Each row is where one point has got to under a steady rotation. How many steps took it there?
The counts run from 0 to 212.
[-14   7 -18  29  -8 -20 -10 -16  12 -12   2  -2   3 -17  20 -13  -1 -24
  30  -4  22  -4 -10  45  22 -20  -1   8 -24  -3   9   4  -3   3  15   2
  -3  14 -23  20   8  10  15 -17  29  28  -2  17 -11 -26 -28  13  -1   6
  -4   4   3 -16  19  -8   5  11 -14  16  -3 -16   5   9  10  -7 -20 -15
   4  16  16 -16  37] : 100
[ -8  11 -17   8 -12 -19 -22   0  13  15 -12  -7  -9 -31  27  -9  -7   4
   7  -6   7  -3 -21  15  17  -7  11   9 -11  23  23   0 -29   7  20 -12
  20   9 -48  33 -21   1   9   9  19   8   9  22 -22 -20   4  11 -11 -11
  16 -10   5 -14  16 -14  -3  12  -9  -3  -3  -7  -7  13   3  -6  -4 -20
   8   9  39   9  33] : 174
[-15  17 -11  20  -8 -16 -11  -4  35 -11   3 -14 -14 -28  38 -15   3  -9
   7   2   7  -1 -17  28  20 -17   3  17  -8  11  -4  12 -12 -15   2  -1
   4   1 -41  43  -5   4  19   1  20  29 -14  19   1 -16 -24   2   6 -11
   2   0   4 -12  23 -14   3   6  -7  10   5  -1  -9  18  16 -24 -18 -12
   5   7  36  11  29] : 15
[-17  19 -16  24  -7  -4  -9  -4  -9  -2   8  -2   7 -10  31  -8   8 -13
  42  -4  14   5 -14  33  21 -18   7  -1 -12  10  23 -23 -14   0  21   1
   7  12 -40  19  -6   8  25 -11  31  14   8  13   0  -8 -13   3 -12  -3
  -9   1  -2 -12   9   4   6  18 -31   7 -16   4 -19  -7  13   1   0 -11
  -3  18  25  -5  33] : 52
[ -9   8 -17   4  -9 -26 -12  -1  13 -14 -14  -1   5 -22  15  -1  -1 -15
  23  -9  27  -7 -25  29  30 -15  17  10 -31  11   3  -9 -23  11  10  -4
   1  12 -14  33  15  14   2 -10  25  11   7  17 -27 -27 -12  29   1   3
  -9   0  12 -22   9  -9   8  -4 -13  14 -11   2  12  12   5   9 -22  -5
  15  13  29  -1  35] : 93
[-12  20 -18  19  -1 -15 -11  -7  18  -4  -2  -2  -1 -12  30 -12   1 -22
  38  -2  22   9   1  31  17  -6  -8   4  -8   5  12  -1 -15   8  30   4
   4   4 -40  18   3   6  21 -14  23  22   8  18  -2 -21 -13  12  14   2
   1  -9   3 -12  24 -10   5  11 -13  25 -11  -5   7   2   2 -11 -16 -28
   3  15  36   4  28] : 102
[-22  20  -7   7 -22 -24  -8 -14  18 -13 -11 -11   0 -14  24   5   3 -28
   8  -5  17   1 -21  30  25 -27  21  13 -28  22  -2   4 -17   8   4  -4
   2  20 -31  28  -5   5  18  10  32  11   3  15 -24 -21 -11  19  -6  -6
  -2   5 -13 -10   6  -7   7 -13 -20   4   0  -5   2  27  -1   1 -12  -4
   5   7  24   8  42] : 85
[-17  10 -16  10  -9 -25 -10  -5   4 -16  -2   3   2 -18  23  -2  -5 -11
  16   3  22  -2 -24  38  35 -17  27  10 -32   8   7 -15 -22  -6   2  -8
  -2  15 -13  31  11  11   8 -14  30  17   2  17 -20 -15  -9  21   0  -5
  -8   6  12 -19   7 -11   2   1  -9  29  -8   2   4  11  29  14 -24  15
  19   9  19   4  37] : 147
[-10  14  -2  27 -12 -14 -15  -4  22 -12  -7 -18  -3 -44  31 -27   2 -13
   8  -6  10 -12 -20  38  19 -21  13  12 -12  17  -5  -4 -17 -12   3   9
   9   3 -31  40 -10   0  12   9  12  21   3  15  -2 -19 -31  -9  -2 -19
 -10   7  -3  -1  14   2   6  11  -7   0   8   1  -9  17  11 -12 -12  -5
  -1   7  30  -1  31] : 69
[  1   4 -16   5 -16 -12 -12  -2  25 -23  -5 -12 -13 -22  21  -9  15 -10
  16  -6  31   4 -19  20  24 -21   6   8 -15  11 -11 -21 -24 -16  16  -5
 -13  -2 -21  42 -12  18  11   3  29   8 -11   6 -14 -15 -13  20   7  -1
   0   6   7  -7  14  -9   6   1 -22  20 -11  10  -5   6  22  -1 -14  -4
  -5  21  27  15  34] : 196
[-16   8 -19  19 -15 -19 -10   7  -2  -1 -12 -11   1 -18  20  -5  -3 -10
  15   6  13 -21 -18  42  22 -36  10  -6  -8  22  27 -20 -26 -13  16  18
  15   6 -21  16   1  -1  24   2  32  26   0  11 -20 -15 -15   0   4   4
  -8  18   0 -12  11  -4   8   2 -11   7  12 -18 -10  12  26  -4  -3   6
  10  14  23  10  36] : 208
[-13  19 -18   7  -6 -12  -7  -1  12  -5 -18  -5   1 -17  21  -8   5 -15
  13  12  12   6  -7  30  19 -25   9   0  -9  14  13 -17 -36  -1  21  10
  -6   5 -41  18  -9 -11  22  -5  22  21   1  27 -10 -12  -3  -2  20  -3
   2   2   3 -21  19 -18  11  -6  -2  28  -1 -16  -8  20  24  -5 -21  -2
  21  13  37   9  35] : 205
[-17  17 -25  22  -6  -3 -13  -6   5  -3   7 -10   8 -22  24 -14  14 -16
  35   1  21   6 -20  30  25 -20  -1   1 -12  17   5 -22  -8 -12  22  -2
  10   9 -33  28  -8  16  21  -6  31  14  -5   8   0 -19 -18   4 -11  -4
  -3   2  -3 -10   3   5   7  17 -35  11 -14  -2 -19  -2   9  -5   4 -14
  -5  28  22  -5  32] : 53
[  2  -7 -16  12 -20 -14 -13   0  21   1  -6  -8 -11 -15  18  -1   3   0
  27 -17  30 -11 -14  31  10 -10   5  16 -11  -5  27 -14 -26   4  30   5
   9  11 -19  25 -14  16   5 -11  19   4   6   1 -24 -16  -3  22  14  11
  -4   1   5 -18  23 -28   9  -1 -17   9 -11  -2   7  -4   2   8  -6 -22
  -3  23  39  16  29] : 41
[ -6   7   9  27 -27  -9 -26  -7   5   9  -2  -9 -14 -30  25  -2   4  -7
  19 -21  19  -8 -17  29   4  -7  24  17  -8  -6  32  -5 -29  -5  12  23
  18   4  -8  34  -9  16  20  -1  12   2  22  23 -16 -13  -6   4  -2  -9
  -6  17  13  -7  18 -14  -4   5 -22  -3   1  18  10  -5  19  15  -3   2
  -1  12  41  18  32] : 129
[-11  15 -18  14  -8 -12 -16 -14   3  -8   7  -5  -4 -34  24 -16   2 -11
  33  -1  16 -18 -23  30  27 -12  -8  -8 -12  20   3 -10 -14  -5  37  -5
   4   5 -25  32   0  19  15   2  31  20   2  15 -15 -29 -24  13 -10 -10
  12  -7   0  -5  14   7 -10  26 -23  16 -17   0  -8   2  14   1 -10   0
   6  22  21  -9  25] : 108
[  3  -2 -12  22 -14 -12 -28  -3  13  13 -18  -8 -12 -36  16   6   5  -3
   8 -13  29  12 -15  10   1  -5  24   7 -16  -3  23   6 -33  10  12   2
   6   6 -25  35 -16   5  22  -8  21  -4  11  36 -15 -18   3  15  -7  -7
  10   1  12 -17  16 -19  -2  14 -14   4  -3   3   8   2  13  15 -12  -8
   3  20  48  18  34] : 182
[ -9  20 -23  17  -7 -13 -18   1  21  -6  -5 -24   8 -27  14  -9   5 -14
  33   2  20 -15 -28  38  21 -18  10   0 -14  25  -5 -20 -22 -20  21  10
  25   9 -20  30  11   5  23   0  19  25   2  12  -9 -24 -20  -6   4  -2
 -16  12  -8  -5   5  -8   8  -2 -27  16  -7  -2  -9  15   5 -11  -6  -2
   8  16  28  -3  19] : 211
[-14  13   5  19 -24 -18 -21   2  -5  18   2  -4   0 -30  28 -17  -5 -10
   1  -9   2 -11  -3  32  10 -12  18   9  -3  12  34 -15 -36  -4  18  16
  21   0 -40  26 -17   0  14  -2  10  12  17  21 -17 -15 -10   4  -8 -17
  -4   6   4 -12  18  -1   5  23 -13  -4   7   4  -5  -1   9   6   6  -8
   9  -3  39  12  32] : 121
[ -1   4  -9  -4 -15  -8 -12   0  16 -18 -15 -10 -10 -21  23  -3   6  -5
  16   5  25   1 -15  14  25 -15  11   1 -12  11   5 -21 -34  -4  23  -7
 -22  -2 -30  39 -12   7  11   2  25   4  -3  17 -21 -11  -3  20  15  -3
   2   0   8 -11  19 -13   3   3  -8  22  -8   3  -5   3  31   4 -21   2
   4  16  34  21  36] : 197
[-16  10 -19  15  -5 -21 -17  -1   4   5 -12  -3  -2 -14  16   3  -8 -11
  15   9  20   5  -7  30  20 -21  10   4 -19   5  21  -5 -27  -1  17  11
   4   2 -26  21   4  -4  18 -21  27  28   3  25 -16 -17  -3  16  23   4
  -2   3   7 -20  22 -24   7   4  -2  31   7 -19  14  10  32  -3 -21  -5
  18   4  34  19  40] : 151
[-20  20  -9  19 -21  -5  -8 -13  -2  24  23   7  -5 -27  25 -16   5  -8
   6  -9  -1 -22 -10  36  16 -19   3   3 -20   5  15 -11 -24 -10  25  12
  17   6 -25  34 -20  15  22 -19  22  12   6  13 -13 -15 -14   6  -7 -15
   6   5   7 -15  21  -1  -2  22 -23  11   0  12  -5  -6  26  14   2  -3
  10   9  30   3  13] : 114
[  6  -4 -16   0 -15 -18 -21   1  22  -4 -12  -5  -8 -21  18   4  -4  -4
  30 -11  26 -11 -17  21  13  -6   9  13 -14   9  21 -17 -35  10  29  -2
   3   7 -28  31  -5   9   1  -7  20  -2  10  11 -23 -19  -1  21  14   9
  -4  -7  11 -14  21 -26   5  -3 -16  14 -21  -3   9   4  -1   8 -14 -19
   2  18  45  11  35] : 40
[-21   9 -14  17  -8 -13 -23   7  -1   9   2 -11  -2 -28  19  -5   2   1
  21  -1  22  -4 -20  25  28 -23   7   4 -12  11  21 -20  -9 -19  13   6
  19   4 -18  42  -5  21  20 -11  28  22   2   4 -21 -14 -10  13   0  -2
 -12  15   0   2   6  -3  10  12 -26   1   3   2  -9 -23  26  -6  16 -16
  -2   3  23  34  34] : 3
[-18  18 -16  12  -9  -8 -10   5  10   1  -8 -12   0  -9  29  -4   2 -15
  13   8  12   3   1  37  18 -25   8   4  -1   9  25 -30 -38  -6  21  18
  11   2 -36  16  -9  -5  26 -12  18  20   3  14  -4  -9  -3  -3  20   3
  -8  12   0 -16  18 -23  14  -2  -6  20   6 -10  -4   5  19  -3  -7  -7
  14  14  39  21  31] : 206
[-20  18 -14  17   1 -23 -20 -11   5  -7  -4  -2   6 -14  23  -6  -7 -20
  31   2  11 -11 -17  41  27 -10  15   5 -14  16  20 -14 -17  -4  14   9
   5  11 -29  21  22  -9  20 -10  28  38  10  23  -8 -20 -27  -1   4   2
  -6   2  -7 -11  16  -1  10  14  -9  19  -8 -16   1   9  20 -10 -20   0
  14  -6  19  -6  33] : 155
[ -5  23   0  13  -8  -8 -20   5  23  -9 -10 -16  -9 -38  37 -14   5 -13
  19  -2  12  -5 -14  23  14  -3  15   5   1  18  10  -6 -36   2  12  13
  12  -7 -39  38 -11  -3  15  12   0   9  13  19  -6 -19 -12 -10  10 -14
  -5  -1   0  -2  20 -10   2   9  -6   2  -4   9  -1  11   8  -7  -9 -10
   2   8  53  17  29] : 71
[-24  29  -5  -1 -17 -21 -10  -6  23 -15 -17 -10   1  -9  28   7   1 -26
  17  -7  17  10 -14  23  30 -14  17   9 -21  25   5  -3 -27  12   7   1
   5  11 -37  25  -2  -3  23   8  24   3   9  16 -20 -19   1  19   4  -4
  -2  -8  -3 -11   9 -12   7 -15 -17   6 -11   4   4  19  -2   3 -10  -8
   6   1  40  16  37] : 86
[-13  12  -7  22 -22 -15 -23  -1  14  15  -6  -6  -5 -41  20 -21  -3 -12
 -16  -3  10   0  -9  30  11 -24   1   6 -14  15   7   2 -23  -8  22   9
  18   3 -40  33 -31   0  13  -5  13  13   1  16 -18 -30  -6   1  -2 -14
  11   7   5  -9  18  -8   7  16 -10  15  14  -6  -7  11   6  -4  -2 -26
   4   9  39  12  25] : 119
[-12  14 -16  13 -28 -23  -6 -16  38   3   0 -15  -6 -18  19   3  14 -26
   3 -20  17  -3 -19  40  10 -15  18  19 -34  13  -6   1 -21  -3   8   9
  14  20 -26  32  -8  -2  25  -3  35  14  -4  14 -15 -17 -17  14  -1  -2
   3   6 -14 -14  11  -7  11  -3 -22   8   1   4   5  25   0   6 -14 -12
   6   4  26   2  11] : 30
[-11  12 -14  17 -10 -18 -13   9  19   3  14 -20 -25 -21  44  -5   0  -4
  13  -9   6 -10  -9  36  17  -9  11  12   4  10  26  -6 -19 -11   7  15
  29  -4 -38  25 -11  13  28   2  17  28   0  13  -5  -8 -10   3  12  -4
  11   4   2  -6  24 -15  -3   8 -13  -4  13  -3  -7   8  20 -18   6   4
  10  11  38  29  29] : 18
[-23  13  -2  20 -30 -17 -12 -14  12 -18   3 -14 -13  -9  33   0   6 -23
  12 -10  16   6 -22  39  28 -30  14  24 -16  10  16  -7  -4  -6   5   6
   6   5 -21  21 -13  15  22   8  34  14   3   4 -24  -4  -7  19   0  -2
  -3  18  -4  -2   6  -5   0  -2 -30   2   4   6  -8   1  21  -2  -1   0
 -12   7  11  19  50] : 138
[-13   8  -7  28 -13 -10  -7   5   8  11  -4 -11  -4 -40  18 -23   4  -9
   0   1   8  -9  -9  26  11 -34   3   1 -12   4   7  -3 -23 -12  13  24
  12  -3 -33  43 -27   0  15 -10  17  18  -1  13 -16 -20 -12   2   8  -8
  -3  15   7  -7  17  -7   6  14  -2   3  27  -8  -2  -2  26  -8  -2 -20
   9   9  35  24  32] : 65
[-16  25 -20  17   2 -17 -23  -7  20 -10   2 -11   3 -12  28  -3  -1 -17
  34  -2  18  -3 -12  39  18  -4  10  10  -9  18  10 -15 -19  -5  24   9
  15   5 -36  25  18  -1  19 -13  25  36   3  19  -2 -18 -23   1  12   0
 -12  -2  -4 -10  18  -8  13   9 -15  26 -17  -2   5   6  10 -12 -14 -12
   9  -2  31   0  18] : 156
[-18  18   8  11 -32  -9 -17  -8   4  -6  -9 -12 -15  -6  29   5   3 -14
  14  -7  13  10 -10  22  19 -20  16  14  -9   4  32   2 -24   6  12   4
   3   4 -29  23 -15   2  28   6  28   5  18  24 -25  -7   0  17   7  -2
   1   9  -2  -3  15 -13  -4  -4 -18  -2   0   1   2  -4  27   3 -10  -4
  -3  -2  34  32  56] : 136
[-20  21  -4  -1 -17 -14 -11  -9  17 -24  -5 -11  -5  -8  35   3   4 -25
  20  -3  19  14 -20  25  33 -10  25  18 -12  22   8 -15 -19   1   8 -10
  -2   5 -32  23   2   7  14   7  22   7   7  17 -17  -7  -3  18   0 -11
 -11   3   3  -8   8  -8   4  -9 -24  13 -20  20  -7   5  16   1 -11   2
  -3   0  26  11  45] : 140
[ -7   9   2  27 -22 -26 -26  -1   5   1  -8  -9  -5 -44  24 -16  -1 -11
   0 -10  14 -17 -22  38  14 -16  19  10 -10  17  11 -12 -22 -10  11  10
  19   3 -27  34  -9   6   8   8  13  17   8  19 -18 -30 -22   0 -19 -16
 -10  14   5 -10  10   8   4  23 -20  -5   5   5 -14  11   4  -6  -6  -4
  -1  10  25  -4  33] : 123
[ -3   2  -8  31 -21 -10 -18  -3  10  19  -3 -10 -12 -27  15   4  12  -1
  11 -21  25  11 -10  22  -2  -8  20  14 -13 -11  26  -3 -31   5   7  11
  14   5 -24  34 -19   8  24 -15  22  -2  13  27 -12  -9   2  14   0  -1
   5   9   9 -16  18 -19   1  14 -20  -4   4   8  14  -6  15  15   0 -17
   0  20  46  24  29] : 183
[-14  17 -12  15  -6 -14 -15   0  -6   0  -7  -9   7 -16  26  -4   1 -13
  31   2   6 -21 -21  42  24 -22  18  -3  -8  22  26 -28 -32  -8  16  14
  16  12 -25  18  13  -5  28   0  25  22  11  21 -12 -12 -16  -7   1   2
 -13   9  -5 -12  15  -7   4   7 -15   7  -1 -12 -11  13  19   1  -4   8
  12   5  26  -1  30] : 209
[ -5  13   3  25 -19 -23 -32  -3   9  -5 -19  -6  -1 -42  25 -18  -2  -8
  11  -9  16 -11 -23  29  12  -4  24  12  -8  22  10  -6 -30  -3  11   0
  15   2 -31  36  -6  -2   7  11  10   9  17  28 -12 -27 -17  -5 -17 -19
 -15   3   6  -8  10   4  -1  17 -20  -1  -7   8  -7  16   1   5 -13  -6
   3   7  34  -9  35] : 124
[-13  13 -20  16  -9 -15  -9  -7  21 -13 -19  -9   6 -16  21 -10   8 -20
   8  13  17   5 -14  34  21 -32   6   4 -17  14  -3 -14 -29 -14  13  -1
  -6   9 -29  22  -8  -4  15  -5  22  23 -12  21  -4 -18 -15   1  19  -2
  -6  10   2 -21  14 -21   9  -5  -3  33  -1 -12 -11  27  24  -7 -25  -2
   8  22  27   4  34] : 204
